In the data rows, 128 means zero.
Some points, each followed by its number:
[127 155 113 140 210 108  80 127 131 139  95  22 108 186 135 144 166 110
 122 171  98 136 160 165  91 182  69 112 127 154 198 136  75  85 137 132
 255 128 148  86  88  93 124 135 111  97 111 137] 0
[123 123 117 166 190 126 176 132 141 183 142 153 163  61  60 100 129 101
 121 160  75 145  58 155 178 109 139 141  60 117 142 125 113 100  56 140
 141  90 154 150 142 188  97 135  91 187 158 153] 1
[147 154 134 144 153 146 108 215 123 117 148 126 137 150 192 150 167 146
 152 196 161 105 106 154 153  95 139 123 163 142 181 141  80  65 139 156
 206 137 121 180 168 123  74 104 107  74 122 133] 2
[120 139 116 126 114 123 135 156 156 140 110  96 156 111  84 149 112 128
  95 216  79 120  74 164 166 193 109 128  90  92 153 151 101  99  93 165
 132 158 146 112 117 151 130 170 123 137  94 145] 3
[152 124 167 119 169 111 167 125 178 150 134 153 159  83 108 130  63 106
 121  76  95 114 107 112 132 131 131 131 117 132 120 118 151  99 140 121
 170 163 155 106 111 162  99 105 121 223 149 173] 4
[159 109 173 124 181  96 148 158 104 132 124 138 123 117 186 149 114 121
 183 112 173 156 186 144 164  35 179 161 164 124 105 101  78 135 107 110
 156 108 112 174 111 129 122 110 114  87 146 175] 5
[187 148 163  90 169  82  69 166 115  97 168 113 119 136 103 126  69 108
  85  95 138  97 155 130 131 139 135 120 144 141  99 119 154 119 129 121
 168 107 128  89  72 123 136 113 178 152  76 181] 6
[ 80 133 121 179 105 153 117  90 134 157 109 114 127 139 138 130 209 149
 109 135  59 142 161 179 116 138  97 133 124 113 111 119 126 169  87 138
  84 128 160 131 152 123 146 176 113 115 151  89] 7
[146  96 129 151 153 121  92 119 114 134 135 136  70 172 163 110 193 186
  99 126 132 113 145  80 148 161 135 140 180 137  80 112  84 145  75 152
 117 124 185 126  86 119 117  89 101 106 143 186] 8
[163 134 163 182 146 182 131 132  86 153 150 131 130 123 170 103 175 110
 146 145 149 146 145 131 160  41 196 215 136 141  95  98 104 191  87  97
 103  78 111 192 133 118 137 123 132  99 175 144] 9
[116 164 119 119 108 141 123 168 124 124 112 147 134 154 136 140 139 168
 140 147 139  89 117 138 143 138 105  97 127 120 174 137 116  80 134 179
 159 166 156 117 160 135  77 110 107 119 105  81] 10
[142 138 116 120 148 126  80 148 114 129 109 167 132 162 139 131 176 153
 127  91 106 118 213 116 146  95 148 115 144 153 102 106 120 185  93 135
 162 110 131 128 112 125  95 129 111 125 159 126] 11
[162 112 143 121 126 153 137 207 143 117 164 193 154 102 174 142 163 213
 153  88  93 127 211 119 142 103 143 131 215 116 100  93  30 160 110 159
 106 178 126 107 118 153 137 101 110 129 109 153] 12
[101 133  75 154  93 123 137 152 175 111 134 123 155 114  87 118 131 153
  77 183  60 125  62 171  95 142 138 111 124 108 106 170 116 122  91 232
 156 183 151  58 178 138  96 152  94 151 115  80] 13
[118 152 135 139 202 114  64 117 127 119 110  22  73 178 129 145 185 113
 126 176 138 115 145 164  92 183  83 178 112 147 190 131 103  86 129 139
 255 125 140  83  89  92  90 144  80 108 116 113] 14
[157 135 113 166 171 128 169 136 161 180 136 152 137  93  61 107 129 101
 107 159  78 155  77 125 163 107 140 135  97 131 124  88 102 107  71 143
 140 119 170 134 130 177  91 136 100 184 144 162] 15
[164  30  92 136  86 116 115 189 105 125 195 117 125 112 136 118 126 120
 119 150 186 140  89 134  51 111 182 151 155  85 132 136  46 141 118 150
 128  85  93 136 118 120 120 123 124 156 112 195] 16
[153 110 156 124 185 105 201 106 149 157 103 165 148  82  85 122  49 100
 105  67 131 106 122 106 136 137 125 108  83 126 110 102 138 106 135 124
 172 147 179 120  99 169 114  97  82 158 146 147] 17
[126 192 121  92 148 129  69 156 146  98 162 109 134 158  98 146 107 139
 123 121  53  87 167 123 111 163  84 135 122 138 123 114 165 137 149 144
 168 189 150  77 107 108 116 107 161 164 128 115] 18
[104  81 117 106 105  91 160 225 111  85 114 147 185  87 148 142 148 185
 162 101 120 149 156 127 107  41 173  84 159 132  94 151  93 172 132 172
 150 136  59 123 150 116 108  88 145  95 134  77] 19
[154 149 142 179 154 182 136 123  95 148 134 140 124 145 169  98 203 105
 135 135 154 147 117 135 176  56 186 193 132 133 136  96  82 173 104 105
  97  76  86 206 175  96 144 123 125  93 166 146] 20
[197  79  64 166 157 114 133 118  83 181 149 210 100 153  81  86 169  96
 113 100 156 180 131 126 104  74 149 139  95 121 107  93 107 141  74  81
  73  34 114 143 117 167 108 128  76 216 151 126] 21
[130  96 107 161 141 100 109  90 122 111 138  49  87 125 177 127 130  97
 127  89 118 125 166  90  29 172 108 116 179 140 125 112 141 152 174 150
 191 107  89  84  73  39 157 102 158 127 131 156] 22
[142 122 107 139 119 137 132 135 115  97 146 172 115 135 117  65 137 108
 103  59 192 112 115 100 141  71 196 123  87 154 133 104 160  96 182 129
 200  90 121  99 144 141  54  85 122 189 140 104] 23
[ 87 178 111  87  89 145  73 104 124  63 159  92  98 181 115  99  71  84
  70 164 209  97  57 160  95 170 145 160 108 156 181 148 187 102 222  90
 173 130  80  99  97  57 131 134 215 156  86  98] 24
[143 101 125 110  64 113 157 139 149 116 197 107 183  72  91 121  75 124
 132 124 170 139  62 169 130 156 140 103 117 116 146 173 117 146 164 156
 112 143  57 145  86 129 153 124 189 153  51 140] 25
[194 152 157 109 150  91 123 151 109  54 185 126 111 109 121 110  40  88
 101  81 198 114  95 117 107  94 174 210 153 177  62 111 195 118 181  93
 180  87 107 116 104  90 139  70 170 140 154 173] 26
[122 142 141 145 130 164 136  91 127 139 105  88 140 132 105 122 106  78
 128 138 121 149 154 147 151 144 102 157 108 155 154 108 155 119 142 100
 165 116 145 132 101  95 136 138 164 104 151 149] 27
[ 62 162 159  54 119 143 188 140 145 138  58 198 207  83  87 149 108 119
 180 119 160  92 116 140 189 109 136 106  84 125 189 161 176  58 185  88
 116 155 144 138 199 194  82 121 101 142 129  61] 28
[121 117 112 110 151  71 140 180 116  82  76 104 111 134 109 163 102 154
 146 168 166 137 124 122  29 145 103  85 110 159 134 164 145  31 181 160
 210 126 185  60 177 115  84  94  89  96 174  92] 29
[134 116 147 137  93 168 160 107 130 162 118 128 102 147 149 112 111  88
 120 139 172 127  94 136 171 144 121 145 110 102 142 143 110 125 136  99
  82 126 153 161 174 148 138 140 122 114 144 164] 30
[121 128 150 150 159 150 143  76 151 174 138 106 120 112 165 120 160 125
 131 105 123 107 148  58 153 195  77 116 116 132 150 134  98 137 121 120
 161 156 153 134  89 130 119  99 125 109  89 188] 31
[136  81 135 111 143  90 133 111 101 154 125  99 131 154 126 145 117  67
 152  87 181 173 161 131 133  94 140 129 145 114 126 123 122 139 146  78
 118  63  95 149  72 128 169 136 114 116 132 179] 32
[165 149  83 141  95 208  45 143 126 139 163 169  67 194  85  97 204 167
 113 154 149 116 155 142 118 204  58 157 124  86 155 129  85  84 132 104
  77 140 216  98 141 106 118 109  92 156  97 103] 33
[168 107 106  96  70 103  87 120  88 103 161 161 100 167  42 119  66 108
  76 143 133 178 108 167  63  93 175 165 118 117  64 130 182 133  77  95
   0  77 122 114 140 133 186 174 154 127 163 140] 34
[137 174 110 144 137 153 106 106 104 145 107 168 119 160  81 111 181 136
 113 167 111 139 149 143 185 137 102 166  83 160 148 127 200 121  90  76
  75 115 143 134 175 145 108 146 137 169 132 117] 35
[144 124 147 173 169 152 154  97 139 150 122 115 106 117 183 131 147 100
  94  65 180 109 143  74 105 126 116 160 139 141 130 123 145 126 169 101
 184 113 143 128 134 103 117  63 147 166 124 160] 36
[131 183 166 126 102 178  99 113 169 125 157 158 146  92 183 132 163 167
 137  39  77 118 198  75 165 112 107 171 178  92  80  86 150 210 155 140
  89 194 163 101 110 121 135 108 177 139  85 136] 37
[130 129 127 113  84 124 134  88 123 109 146 202 139 133 142 100  93 125
 114  55 185  87 117  95 115 100 162  82 126 134  88 108 204 167 159  68
  69 112 120 133 136 127 124  98 169 196 104  78] 38
[182 150 109 117 143 198  70 136 137  95 208 179  79 144  56  24 181 146
 148 139 123 167  93 127 137 111 156 138 100 150 116 106 129 156 145  93
 129 124 191  87  99 137  71  99 113 147  82 103] 39
[130 146  88 113 104 177 129 166 139  98 160 162 138 109  84 115 117 150
 113 155  55 146 128 150 139 117 143 148  94 103 116 145 128  98  98 128
 117 145 148  85 156 127 121 118 116 153 135  70] 40
[123 165 122 122 123 129  65 125 118 107 113 119 122 156 121 111 163 128
 117 112  75 124 150 122 118 121 125 103 121 137 139  76 184 139 124 128
 141 117 121  90 128 136 109 156 163 180 115  80] 41
[ 91 155 121 111 155 114  95 125 102 100 130  89  96 155 110 159 102 111
  99 165 124 111 115 154 134 145 107 123 119 161 132 148 185  97 125  91
 123 121 109 141 124 112 129 146 168 139 135 102] 42
[106 155 135 129  54 198 147 123 129 122 137 166 141 144 132  70 136  89
 102 105 216  72  36 139 138 120 176 196 119 105 157 185 196  99 184 105
  88 137 128 161 226 127 125 114 175 155 122 105] 43
[139 124 165 117 183 107 164 132 161 151 120 155 152  69  97 123  56  79
  83  81 104 112 108 107  99 128 127 116 121 116 109  94 146 101 128 143
 165 147 169  96  91 168 129 107  95 147 153 177] 44
[122 135 152 114  65  73  76 118  73  46  79 149  83 188 150 146  77 148
  84 148 138 119 133  99  74 109 157 150 163 135  42 111 220 127 110 116
  56 110 147 106 174  91 198 134  97  79 226 123] 45
[126 131 114  96 109 120 123 147 160 125 133  93 148 125  86 157 106 124
 107 215  82 112  66 183 148 210  72 117 110  98 162 154  93  87  98 167
 107 162 133 118 119 154 154 177 113 135  79 151] 46
[134  90  91 204 200 123 180 126 114 122 149 106 123  93 144 153 168 138
 137 156  97 178  78 120 104 116 166 132 143 125 102 122  50 157 110 162
 131  94  80 128 157  76 122 124 135 111 146 101] 47
[120 172 189  44 123 122 135 109 129 119 104 185 151 122 116 127  42 108
 129  49 128 143 203 157 177  58 140 156 127 148  81 106 222  96 151  49
  91 130 157 129 150 140 163 136 126 117 139 146] 48
[143 111 160 136 146 108 140 111 166 147 132 124 126 115 132 138  87  95
 121 104 132 117 121  87 157 178  95 143 156 114 101 116 110 119 111 135
  70 142 163 107 115 127 162 128  85 101 146 192] 49
[ 62 114  85 123 104 134 217  75 150 146 122  84 158 100 133  94 150  84
 115 117 142 113  68 107  51 175 130  96 120 133 188 182 150  98 203 151
 206 123  99 131 138 121  94 104 178 163 107  66] 50
[143 123 144 144 151 152 164  75 166 182 151 126 128 111 143 107 133 119
  98  74 132  96 148  80 153 201  95 120 132 128 148 117 113 146 134 131
 148 131 170  86  90 149 128  92 144 114  97 213] 51
[150 124 125  96 148 164 152 104 137 164 167 174 132  92  64  90 150  88
 147  51 106 135 124  95 146 137 120 138  91  96 145 103 132 143 140  93
 132 126 149 138 107 130 112  90 170 203 102 134] 52
[125 113  95 139  97 159  73 133 127 158 123 161 104 158  88  96 207 107
 111  80 205 149 159  94  90 124  92 134 117 117 153 122 126 116 189 130
 100 105 145 107 156 127  97 104 104 182 109 112] 53
[128 116 143 126  49 172 141 146 184 115 177 133 121 110 163 142 100 161
 142 132 143  97  62  94 135 183  95 118 154  88 129 165 113 108 164 167
  98 200 148 121 141 136 158 103 152  90  70 164] 54
[ 71  87  87 172 133 155 158  88 152 165 127  49 169  75 164 117 191 147
 135 116  31 133 159  93  91  95 147  96 126 142 158 131 120 203 112 145
 179 131  77 130 123 119 123 159 211 161 117  51] 55
[125 168 118 100 161  89 124 121  98  92 127 104 102 175 101 154 100 102
 108 148 125  93 123 158 139 149 161 138 122 162 165 150 179  97 125  79
 143 106 105 124 116 116 112 142 164 132 126 111] 56
[ 86 131 134 142  81 121 114  87 101 119  88 117  89 163 164 122 156 123
  85 113 164 122 122 102 107 110 170 122 133 155  94 168 172 156  89 120
  89 126 133 129 185 106 132 122 132 114 156 106] 57
[146 108  85 165 138 102 131 175 125 142 127 169 144 109  56 120 177 153
  98 144  84 136  89 103 119 156 147  72  98 129 117 142  94 149  93 153
 126 115 169 102  94 146  69 115  69 167 128 126] 58
[139 124  87 159 109 124 128 169 141 138 150 107 173 101  82 138 134 171
 101 175  85 137  83 144 114 157 160 117 123 101 138 150  41 140  71 190
 103 137 111 155 145 130 136 144 142 159  96 120] 59
[106 124 155 142 143 103 171 119 174 120 142 136 126 130 179 164 101 140
 147 124 141  99 123 105 140 164 119 102 159 151 144 103 132 111 146 123
 170 134 127 158 117 129 109 112 114  81 113 156] 60
[ 95  87 112 136 122  88 175 194 111 107 120 164 145  97 178 159 175 153
 196 145 171 153 123 112  44  68 147 114 158 123 138 145  75  65 183 192
 194 151 134  87 192 139  59  65  48 105 140  54] 61
[150 115 119 160 187 120 177 134 142 182 132 146 159  93  57 110 137 101
  95 145  60 141  72 136 176 104  88 113  99 127 117 119 113 112  62 121
 145 116 152 139 118 188  91 146  84 163 138 142] 62
[ 92 173 121  92  80 151  71  95 140  58 167  78 118 180  84  93  75  89
 101 132 217  99  57 151 109 193 133 168 100 168 172 166 186  91 207  67
 179 121  95 100  96  97 121 134 218 163  71 107] 63
[142 134 115 152 206 105  69 137 109 145 104  19  91 180 124 151 179 117
 130 177 120 125 178 157  87 182  94 118 129 146 188 137  92 106 128 144
 249 132 148  85  72  80  92 146  77 115 132 131] 64
[150 127 171 110 176  94 183 110 149 158 132 147 139  77  91 135  77  89
 120  73 103  99 130  98 129 132 103 127 114 103 112 106 133 112 131 111
 170 143 155 117 117 164 117 100  90 148 147 175] 65
[105 149 134 128 185 149 141 103 137 132 121 150 158  96 132 115 130 137
 137 100  91 140 173 102 112 114 137 119 108 127 126 107 131 146 149 120
 184 138  81  98 112 148 109 143 150 165 120  97] 66
Which point above is nearest to each new point? Its number follows each.
[ 75 138 119 150 139 118 120 125 153 171  70 132 150 126 134 165 141 159
 125 176  12 133 154 159 173 107 120  93 116 135 115 130 124 141  42 163
  95 180 129 131 152 151 144 199 107 107 159 109] 7
[142 164 117 153 168 131 136 190 103 127 129 105 105 141 192 156 158 150
 147 174 190  89 108 142 137  96 128 146 148 138 178 167 109  43 135 152
 204 125 117 188 161 147  66  95 148  94 132 131] 2
[ 80 176  85 139 108 174 140 123 132  66 136 132  70 192 109 109 126 147
 159 186 133  78  50 129  96 183  82 122 110 138 149 148 167  54 193 114
 158 148 169 117 153  68  94 103 132  92 153  29] 10
[128 102 105 163 106 118 136 135  84 143 144 101 117 119  95 138 175 120
 110 124 164 170 107 122  78 166 118 115 116 139 151 145 111 146 158 118
 137  79  85 133 103 109 101 109 140 173  92 132] 53
[103  99 123 131  98 163 145 117 180 164 117 219 118  92 146  89 159 184
 117  55  73 103 124  48 166 104 131  99 128 112  96 118 179 144 128 162
 116 174 208 115 137 164  87 114 100 147 133 110] 37
[134 118 110 128  97 137 151 106 141  76 153 179 121 141  88  96 110 139
 204 138 117 120 121 138  81 137 143 101 132 119  95  87 158 141 150  90
 110 126 130 106 101 106 150 134 113  95 128  58] 40
[110 166 116 137 169 119 100  90 148 138  90 114 137 138  87 106 140 134
  97 135  30 126 166 136 126 154  95 128 104 151 120  96 171 143 114 129
 175 151 140  82 119 124 128 173 134 176 156 114] 41
[116 129 195 131 130 137 174  20 177 169 107 134 136  95 120 215  66  61
 143  78 131  97  96  81 178 202  67 146 161 129 140  65 147 118 187 114
 107 157 185 142 131 149 115 112 101 105 136 177] 49
[149  91 120 117 122  33 127 154  92  77 119 160 109 121 109 138  82 139
  80 141 156 155 113  96  83  73 193 115 169 130   4 118 120 168  79 138
  81  89 148  93  95 108 167  94  91 109 176 160] 45
[137 137 132  89 108 131  69 188  97  82 114 162 132 173  85 140 138 177
 124 156 159 145 149 190 126 114 130 103 125 122 146 147 122  81 144 127
  95 128 124 106 152 148  98 139 107 147 100  89] 10
[139 155 150 149 169 134 136 124 145 151 117 114  94 133  73 110 129 108
  64 147 118 139  88 110 140 165 108 160 106 152  99 125 158  98  90 103
 106 132 177 123 142 127 133 121 103 122 177 184] 49
[102  99 107 112 125  89 139 103 134 133  91 134 150 109 124 151  86 154
 150 130  91 112 147 111  78 177 104  67 116 145 121 122 131 137 122 136
 137 131  96 106 108 139 156 148 130 133 124 104] 66
[ 66  45  83  93  77   9 224 172 107 130  39 135 187  70  95 213  74 148
 181 201  81 169  70 144  51 119 127   1 128 125 118 185  87 100  95 202
 117 118  73 122 109 119 145 152  49  78 160  69] 19
[158  71  82 163 112  96 154 165   0 150 171 121 114 116 174 124 142  97
 111 120 159 163  92 104  91 111 172 139 154 105 113 124  61 145 106 163
 131 108 108 127 107 126 151 116 114 147 115 164] 16
[137 161 129 136 154 121 104 152 121 128 103 155 142 147 157 142 179 161
 128 118  88 129 223 139 159  75 142 122 156 119 116 108 133 162  82 126
 134 124 136 143 119 132 113 150 113 113 156 119] 11
[121 100 136 109 149 120 114 107  97 150 132  82 116 140 151 124 102  75
 142 107 170 181 136 135 112 143 125 150 135 145 155 126 143 157 160  71
 118  75  68 173  89 111 178 155 170 125 108 168] 32
[120 126 133 100 132 116 136 159 124  76 153 153 163 119 128 113 107 125
  83 123 196 129 120 143  78  98 186 152 103 165 119 146 145 102 197 114
 163 143  82 110 149 118 115  88 129 147 115 123] 23
[128 119 133 119  60 182 151 154 170  93 180 125 128 117 174 132 104 170
 119 131 150  92  92 107 129 189 102 148 153 103 120 155 120 116 165 171
  91 183 144 125 126 138 158 104 181  97  81 166] 54
[149  82  76 149 121 158 119 165 101 144 183 174 120 121 151  90 188 141
 161 127 118 169 193 117 129  54 181 141 151 108  92 107  86 167  98 124
  87  71  98 153 123 113 142 122 138 117 144 110] 9
[131 160 125 103 128 133 101 162 150 124 117 163 144 140 125 139 119 146
 129 152 106 144 139 194 167  66 181 158 109 126 128 164 118 116  97 124
 104 146 131 144 184 166 115 186 139 140 135 108] 40
[188  77 121 131 109  89  83 110  97 140 149 116  77 172  79 125 135 111
  76  99 168 142 155 124 109 156 148 146 145 101 113 100 120 166  99 100
  55  71 128 110  75  82 157  81 130 127 135 210] 32
[ 87 142 159  90  91 136 150 126 128  98 112 126 147 119 142 122  81 133
 147 122 139  75 126 114 126 151 115 121 124 129 143 154 160 115 173 121
 123 144 116 125 130 146 150 135 160 119  89 130] 60
[165 110 131 136  78  99 169 167  96 109 172 142  77  93 118 112  49 166
  89 149  92 114  56 124 120 140 159 131 138 116  60 143  98 134 108 156
  87 142 129 150 133 137 193 120 144 125 106 150] 59
[132 165 111 158 140  94  95 129 115 109 139  85 113 150 122 123 133 128
 106 170 102 109 122 149 146  71 141 167 131 163  93 130 156 115  88 142
 142 121 113 147 174 123 136 164 134 154 168  95] 42
[134 113  92 218 114 130 179 147 127 111 148  91 125  93 146 141 186 137
 133 158 120 161  88 134 100 103 175 144 147 119 106 131  60 134 127 157
 153 107  65 138 169  87 135 127 143 100 158  99] 47
[132 120  92 160 132 124 146 164  89  83 129 119  92 131 177 123 168 107
 153 151 165 139 103 102  51  46 194 131 142 142 121 142 118 125 163 148
 193  72  98 130 158  76 104  92 136 117 164  64] 47
[161 137 146 163 135 150 154 121 110 146 160 104 124 114 154 132 151 111
 158 101 167 161 135 120 134 117  81 175 145 141 109 115  68 138 170 118
 151  88 116 156 134  89 148  75 124 116 111 176] 36
[110 125 135  92  86 121 133  79 118  93 149 198 147 133 118  87  68 113
 103  39 191  88 114 102 114 105 181 130  96 122  87 114 211 184 169  88
  58 124  81 129 121 129 135  94 184 207 103  95] 38
[127 155 117 159 137 102 100 114 113 123 123  96 106 161  97 116 125 119
  95 172  90 145 112 170 142 100 138 173 122 154 130 139 170 128  88 114
 132 128 120 133 158 130 145 167 151 119 162 115] 42
[139 151  94 131 152 128 140  85 159 159 171 155 140 118  50  82  96 109
  88  59  95  96 118  98  77 167 124 132  83 134 143 104 196 137 155  90
 132 128 119 101  44 151  93 127 164 245 104 129] 52
[136  92 193 176 133 157 161 145 149 127 170 114 145 103 165 140 136 121
 174 121 179 147 120  99 156 135  94 153 155 127 136 118  63 120 171 127
 156 121 123 192 145 117 154  76 112  92 116 186] 60
[100 183 136 145 165 144  92 130 148 111 115 162 140 126 156 117 173 167
  97 104 102  66 154  93 128 126 161 114 114 143 103 139 137 117 138 159
 195 187 180  81 158 132  30  61 117 177 144  94] 10
[ 98 126 148  64  87 126 107 151 113 112 116 161 141 133 114 126 102 115
 149 145 173 119 133 159 145 137  97  98 118 105 154 152 140 154 166 120
  65 143 129 124 116 133 136 135 131 139  97 133] 30
[138 146 104 139 178 119 165  99 119 167 126 131 178  95  71 131 130 128
 106 130  96 158 123 119 122 128 122 109  66 160 139 120 140 142 106  87
 129  95  90 135 135 144 117 132 141 168 118 108] 66
[101 140 139 137 147 173  96 147 151 102 153 125 144 103 211 119 148 206
 136  89 135  87 176  94  90 106 150 111 134 114 109 131  87 135 168 187
 207 194  89 113 124 106 100  88 186 142  87  93] 66
[143 134 117  98 120  96  88 170 120 119 129 160 116 143 114 139 111 157
 138 170 114 138 140 168 159  66 178 140 137 111  96 138 136 109  72 117
 101 116 118 121 162 153 147 185 125 127 142 129] 40
[125 131  55 131 139 126 158  81  54 133 142 120  83 173  39  64 179   0
  97 159 154 170  71 175 123  50 181 158  72 139 160 130 173  89  78  53
 146  12 107 183 178 139  87 179 110 195 174  97] 21
[154 147 130 144 183 110 103 152 105 118 101 139 139 166 154 124 176 156
 130 102  92 130 210 114 153  84 123 126 145 150 105 114 126 168  91 135
 134 131 130 148 118 131  94 143 123 114 146 136] 11
[101 140 143  70 176 158 124 190 155 122 115 131 181  75 152 152 119 171
 206  98 101 102 221 114 154 129  76  76 112 132 180 142 104 108 173 143
 231 161 145 103  93 160 128 109 142 140 121 120] 66
[111 142  83 109 107 130 161 112 146 101 129 108 146 100 159 161  64 147
 197 129  87 117 123 113 147 147 105 108 131 119 135 144 166  95 183 134
 152 164 128 136 111 134 177 121 182  68 158 102] 60
[156 163  78 172 145 121  99 123 127  83 170 132 128 182  87 110 125 123
  95 145  97 191 138 157  71  95 173 191  92 170 109 105 169 130 116  98
 156 115  96 114 152 100 103 186 204 194 122  95] 41
[ 89 161 113 120 127 164 122 137 134 112 117 117 196 113  82 110 138 105
 151 144  94 146 108 183 153  84 149 137  60 131 163 143 161 103 143 130
 154 158 122 123 177 142  95 132 155 156 126  44] 40
[120 132 207 133 118 145 163  51 192 156 116 118 112  83 132 149  86  51
 149  85 150  91 111  86 160 205  47 153 152 114 148 111 175 121 191 118
 121 151 183 136 120 135 126 105  96 133 129 163] 49
[ 62 109 141  62  68 128 124  71 147 164  62 116 126 143 167 167 151 147
 172  79 136 113 197  98 131 204  58  72 154 100 174 124 139 165 178 129
  72 164 137 140  92 114 176 141 122  89  68 116] 31
[104 121 117 174  97 177 170  66 150 175 159 138 158  82 127  82 132  92
 112  43 137 113  89 102 130 138 139 125  96 133 136 109 172 145 159 112
 112 129  96 157 136 149 141 120 215 210  79 113] 52
[134 173 161 102 110 185  87 111 214 114 160 155 142 114 190 112 156 160
 121  51  75 131 199  63 177 133 120 168 185 114  75 111 179 204 170 138
  81 192 154 108 123 119 151  93 178 129  92 129] 37
[ 83 133 136 110 186 107  97 122 102 136  92 114 157 134 147 142 131 122
 169 122 146 183 213 151 108  87 140 106 101 150 123 160 147 125 140 113
 173 101  96 129 124 154 102 166 101 113 153  94] 66
[ 94 114 153  97 101 161 166 114 152 140 112 128 146  92 191 174  94 143
 173 150 144  79 120 142 154 124 127 117 147 112 167 139 134 141 155 132
 121 167  93 164 146 162 141 152 143 119  97 122] 60
[136  81 126  81 116  59 102 158  65  86 141  92 143 122 135 148  88 131
 152  85 161 164 156 151  42 112 144  84 161 143 137 122  98 204 171 157
 188 119  48  68  67  80 109 155 129 130  83 123] 22
[132 142 112  85 122 124 107 183 110 106 120 159 117 115 128 150  97 139
 142 151 121 133 146 164 153  81 146 131 135 133 133 157 122 106  73 123
 103 125 108 120 170 160 122 133  77 126 140 133] 40
[121 125 114 147 141  73 137 128  88 103 139  69  81 147  90 113 105  96
 105 229 154 146  54 141 108 134 114 143 119 153 123 176 152  90 101 132
 118  87 131 149 135 110 147 155  97 108 192 141] 42
[172  85 139 127 113 118 130  89 125 214 155 124 144 111  85 134  87  58
 129 134 103 173 107 153 165 176  95 134 134  83 126 127  73 182  63 122
  34  96 111 150  92 141 196 160  98 156  91 237] 49
[ 59  80  91 112  81 102 184 139 103 146  83 153 129 128 142 142 173 145
 151 158 166 103  66 128 118 123 127  53 126 114 158 170 108 116 114 159
 108 109 112 148 170 124 138 132  71  90 125  88] 10
[ 72 152 147 141 182  98 185  46 159 188  62  87 154 113  49 143 111  61
 120 131  45 130 101 127 145 185  68  69  45 161 165 132 185 101 114 106
 142 125 165 136 137 155 108 175  95 148 170 103] 62
[184 130 138 143 153 155  69 143 153 138 181 138 150 153 150 108 143 152
 100 109 151 116 184 121 163 146 139 170 164 119 117 143  72 157 104 126
 136 133 153 108  74 126 143 119 133 143 104 207] 8
[121  64 165 116 114 116 177 144  80 121  64 150  87 144 196 148 126 146
 183 161 192 142 125 119 118 120 113 133 145 140 121 140 114  86 142 110
  94  88 139 170 179 130 148  99  30  40 190 125] 30
[127 103 134 124 128 118 149 111 101 132 147  79 116  96 136 127  81  67
 134 105 179 175 136 149 113 107 136 186 139 148 142 139 147 157 153  74
 120  68  66 158  79 107 197 131 173 118 114 176] 32
[165 101 108 110 108 137 108 168  92 121 165 141  96 146 192 119 150 135
 148  96 253 151 174 114 112  38 208 183 160 115 112 126  88 133 163 107
 101  89  73 163 160 113 144  77 133  98  86 106] 5
[ 87 141 161  96 152 127 130 149 153 119  60 154 139 116 178 167 130 183
 159  99 135  91 183 117 153 130  76  77 142 140 162 131 137  74 156 151
 144 147 180  96 127 163  74 108  66  94 143  97] 10
[135 129  98 139 105 141 126  92 133  82 149 169  86 159  99  97 111 154
 185 137  98 160 133 123  87 128 177 100 122 137  97  90 172 147 145 107
 123 123 131 149 105  76 104 136 140  82 134  46] 41
[131 135  65 190 133 183 135 140 112 122 165 111  95 150 154 115 199 158
 176 189  88 116 117 137 114 147 133 129 126 103 142 117  83 127 153 156
 164 124  91 141 141  57 125 115 181 129 109  67] 47
[ 77 146 138 136 179 125 192 105 136 147  93 106 171  88 137 158 153  96
 177 136 103 138 130 124 135 107 130 111 115 147 166 127 111 122 142 107
 181 140 113 161 140 145  92 116 104 115 134  89] 66
[180  92 100 141 121 115  77 122  77 159 154 122  88 166 106  96 158 100
 111 115 169 165 143 111 109 155 138 122 153 104  98 105 111 190  67  63
  55  59 120 118  86  91 166 120 106 157 132 193] 32
[140  98 143  94  89  88 136 144 149 127  92 147 117 122 187 140  88 113
 178  69 182 106 157 115 141 150 114  84 155 136 138 114 117 113 176 118
 138 138 154 133  82 110 128  98  76  83  99 146] 60
[102 122 120 105 120 136 122 137 140 133 132 117 159 103 138 137 163 142
 156 115 124 111 145 116 117 158 118 101 120 107 161 135 121 140 157 137
 134 148 111 140 121 124 144 118 150 131 104 109] 66
[170 131 123 119 128 103 105 192  50 110 127 192  85 165  64 117 131 166
 104 179 178 168 117 149 105 131 143 123 108 128 120 142  63  57 112 148
 101 107 176  76 160 134  84 112  22 144 132 153] 58
[130 124  89 158 149 165 114 126 125 117 148  70 107 140 130  85 195 127
 111 110 142 113 132 101  75 167  97 109 126 133 146 112  93 158 166 144
 193 108 104  96  82  78 103 119 146 163  74 128] 22
[149 173 114 149 177 117 115  83 115 123 113  93  99 140 132 135 137 126
 108 185  90 128 116 144 135  83 146 168 142 144 122 133 167 120  81 109
 144 130 119 150 159 129 137 156 142 130 160 115] 42
[123 147 129 120  96 142  39 124 121 116 129  89  89 201 170 135 128 125
 113 171 197 110 121 161 129 150 131 171 144 118 129 165 129 130 129 122
  82 124 119 143 123  84 162 149 148  69 122 136] 42
[112 153  53 132  84 160  86 192 108  87 178 149 156 148 146  86 198 188
 132 149 176 121 149 141  83  32 202 140 127  95 125 156  83 159 135 188
 151 173  90 118 180 107 117 128 201 163  88  54] 19
[109 109  90 153  82 128 109 137  85 111 134  83  82 145 140 105 194 147
  86 145 154 122  79 123  67 143 142 116 130 129 174 164 117 133 140 156
 163 102  97 112 119  97 132 128 146 143 104  95] 57
[111 107 139 112 167  46 133 160  93 119  59 131 169 148 174 165 151 143
 181  85 130 151 221  96  92  87 139  66 159 161 113 114 165 155 126 132
 145 108  90 144  74 111 102 103  83  78 161 114] 11
[177 116 125 122 129 185  77 154 134 132 201 159  88 157 160  62 157 120
  99  78 171 117 166 111 139 139 142 182 130 101 122 105 112 183 140  91
  90 121 125 137  82 114 110 120 170 165  91 213] 52
[132 128 122 126 113 137 156  98 132  85 116 162  92 155 111 115  94 143
 192 145 101 152 155 134 121 140 143  97 121 142  96  98 180 169 137 101
  95 128 135 121 105 108 111 145 146  82 127  47] 41
[112 204 135 143 199  78 126  39 142  71 138  62 116 143 138 168  59 128
  71 128  30  70 150  99  24 161 134 135 120 198  68  98 242 140 126 112
 223 147 119  91  80  85 142 124 222 149 161 111] 18
